(in the rows, 128 means zero)
One turn moves each row of this set onto another row. After a few examples, where does it send each row asked below?
sugo: [126 109 100 114 120 124 117 170 144 170 130 142]
Rinu: [156 126 132 154 110 105 104 135 122 120  93 160]
Meduf: [138 148 111 131 124 119 117 175 160 107 139 138]
rim: [111 140 102 117 134 130 122 126 131 162 157 109]
Doke: [129 125 128 140 118 123 127 140 128  72 127 161]
rep: [123 127 120 113 125  95 130 123 122 157 110 102]
Banu: [118 127 136 147 110 149 149 116 135 140 173 137]
satam: [124 130 146 137 157 146 105 117 130 107 131 127]
lonaz: [138 118 121 146 113 156 109 134 138 143 154 181]
pid: [135 123 137 134  86 103 166 147 147 136 135 134]
Pifot: [115 126  98 126 148 148 100 149 133 156 149 129]
mizav: [133  96 117 129 123 126 105 134 116 175 108 151]
saper: [125 114 116 125 112 119 124 106 113 183 129 135]
tok: [140 125 141 169  97 120 138 100 109 136 128 144]
zema: [131 152  94 143 124 108 108 120 109 154 128 114]
ramog: [129  95 157 105 121 125 137 147 157 134 120 148]
Vopod: [131 139  94 142 142 117  90 151 118 140 114 121]
soban: [124 113 128 126 110 134 139 149 142  88 144 173]
nos: [130 106 133 136 105 129 133 135 128  92 129 181]
Tar: [124 109 143 131 119 127 134 128 127  81 123 163]
kido: [120 135 150 138 127 116 152 121 134 112 137 100]
vosa: [124 109 126 118 148 113 107 137 121 148  97 114]
nukat: [129 132  93 119 100 108 130 145 134 176 140 132]
bosu: [122 124 126 139 121 142 127 137 130  80 147 168]
tik: [140 159 108 167  98 113 138 141 129 119 149 131]

lonaz turns into satam
nos turns into bosu
rim turns into rep
And these:
kido turns into pid
mizav turns into Pifot

